The same turns and mirrors carry the whole set onto itself, and each row onto the other rows of its family. Which rows share a family with each named row? Give them in list order.
These 16 rows form 4 families of 4 rows each.
j_285: [-18.1  -1.7 -26.2  11.7  16.9 -18.3  20.3  -5.0  19.6 -16.3   4.1 -13.3
 -26.2   0.6  15.0  -1.5   1.3  11.9   7.8  24.9 -19.6 -12.0  22.7  35.6
  -7.0  -6.0  -3.7   7.4 -23.1   5.2  26.9 -27.0   6.5]
j_553: [-38.7  12.2  13.3   9.8  11.7 -12.2  27.6 -13.6  35.6 -21.8  -3.8   7.9
  17.2 -18.9   3.5   5.8 -18.6 -20.1  -9.3 -17.1  19.2  -2.6  15.8  25.4
  14.4  13.9 -22.0  -0.8  19.5 -10.2  21.9  -2.0 -14.3]
j_191: [-13.9 -22.0 -24.7   3.7  24.6 -10.2  21.8  -0.9  14.2  -2.1  -3.7 -10.2
 -24.7   0.7  23.5 -18.1   9.1  21.3   0.5  12.1 -13.5  -7.2  22.3  33.0
 -10.6  -1.6  -0.8  -6.5 -24.3  16.2  19.9 -19.1  19.7]
j_755: [-32.0   0.1   3.8  13.9  24.3 -23.7  30.4  -8.3  37.2  -2.6  -6.8  15.0
  22.1 -27.0  16.0  -4.7   1.0 -26.4  -5.7 -10.8  24.2   2.3   2.3  35.1
   6.7  13.0 -19.3  11.9  15.6  -3.0  -4.7   3.4 -18.9]
j_570: [-20.2   1.1  -2.5   4.2   1.8 -27.2  28.2  -8.4  46.1   0.2  -5.5  -3.8
  22.0 -23.0  11.0 -11.4  -9.0 -23.2 -10.6 -20.5  27.9   3.3  10.3  19.6
  24.2  11.3 -29.3  10.1  14.2  -3.9   4.2 -11.5 -12.0]
j_680: [  7.8  -3.6  31.4  20.1  -7.1 -18.8  -0.7   8.7  -4.4 -17.3 -26.8  26.1
   9.5   3.1   7.0  -8.5 -10.9  -5.3 -22.9  -6.1  13.7 -10.5 -37.5   2.5
   4.7 -13.4   1.7 -19.4  16.8  -2.5 -14.6  32.1 -17.0]
j_326: [ -2.2   8.4   1.0  -1.6 -11.8  12.3  -8.1  18.9 -12.2  23.3  13.9  -6.8
  -0.6  18.5  -3.3  18.2  19.9 -13.2   1.8   2.5  -9.4  11.9 -18.2  17.3
 -18.1 -25.0  19.8 -23.5  -3.0 -16.0  -5.9 -12.7  32.7]
j_624: [  6.9   4.4  -0.4  10.6 -14.5   5.4 -12.7  15.6 -19.6  14.1  -3.4   1.0
   1.8   1.5  -0.7  18.9  20.7   2.7   6.7  13.3 -27.6  -0.5 -26.3 -12.2
 -19.6 -22.4   1.0 -22.6   4.7 -17.0  -9.3 -24.6  22.0]
j_379: [-28.1   6.3  17.3   4.0  15.5 -21.6  32.4 -23.7  32.8  -7.4   2.2   4.5
  22.8 -21.0  13.9  -9.0  -5.0 -23.1  -8.6 -19.9  20.1   9.5  18.4   5.9
  18.8  13.7 -28.5 -11.8  10.7  -2.5  11.9  -8.3  -6.0]
j_171: [ -8.4  -8.6 -48.6  -3.1  15.0 -15.2  14.9  -4.0  13.2  -2.2 -10.1  -8.0
 -14.6 -10.8  27.2  -5.9  11.7  10.3  12.8  18.9 -16.1  -6.9   9.8  25.9
 -13.7  -3.9  -9.5  21.4 -10.5   2.9   7.8 -32.5  11.2]
j_258: [ -3.9  16.7  13.6   5.4 -10.9   7.6 -13.0  21.2  -2.3   3.1  20.7  -6.8
  -2.4  16.0   2.0  21.9  12.4  -4.1   4.6  24.8 -29.8   6.8 -13.9   3.4
 -18.5 -21.6  21.1 -17.7  -5.6 -14.1  -5.7 -16.8  25.5]
j_473: [  1.4  11.6  34.3  -0.4 -18.1   2.1 -10.3  10.6   4.8 -37.6 -19.4  13.9
   7.8  11.5  13.1  -2.8 -27.0  -1.7 -22.5  -1.7  12.0  -2.8 -28.3   2.3
   0.4 -11.0  10.9 -10.7  19.5  -3.3  -2.5  33.8  -5.7]
j_646: [ 10.0   0.7  30.3  11.0 -25.9  -5.3  -5.7  15.9  13.8  -9.5 -27.1   8.4
   6.9   0.2   6.6  -8.6 -10.6  -5.6 -20.8  -8.7  29.0   2.7 -42.9  12.3
  11.2 -11.5  -3.1  -4.6  10.8   9.1  -9.3  37.0  -8.8]
j_537: [ 12.5  -7.4   9.4   4.6 -19.7  -0.1 -12.2  23.1  -5.4  25.9  11.2  -6.3
  -0.1  15.5 -10.3  13.3  21.7   5.8  -4.9   4.0 -24.1   0.1 -26.3   6.3
  -3.8 -17.0  12.4 -19.6  -5.6 -14.2 -13.9 -16.1  27.0]
j_45: [ 12.4  14.2  22.7  -0.4 -22.4  -5.1  -3.3  -3.9  -5.9 -28.5 -27.5   4.8
   1.1   9.9  18.2 -10.8 -17.6  -9.5 -18.0  -4.8  32.3   7.4 -33.7   1.6
   4.9 -20.2  -2.7 -11.5   4.9   3.3  -2.1  34.1  -4.7]
j_728: [ -7.4 -21.3 -24.9   9.3   5.5 -11.8  15.9   2.3  20.0   3.2  -9.4 -25.2
 -20.3 -12.1  18.6 -12.5  14.7  25.7   5.0  16.6 -13.9  -8.8  15.1  23.4
  -4.2  -0.2 -19.3   7.5 -23.6   7.1  10.4 -37.9  15.6]

Which other rows belong to the same family as j_728? j_570, j_646, j_537
Which other rows belong to the same family as j_379? j_191, j_326, j_45
Which other rows belong to the same family as j_171? j_755, j_680, j_624

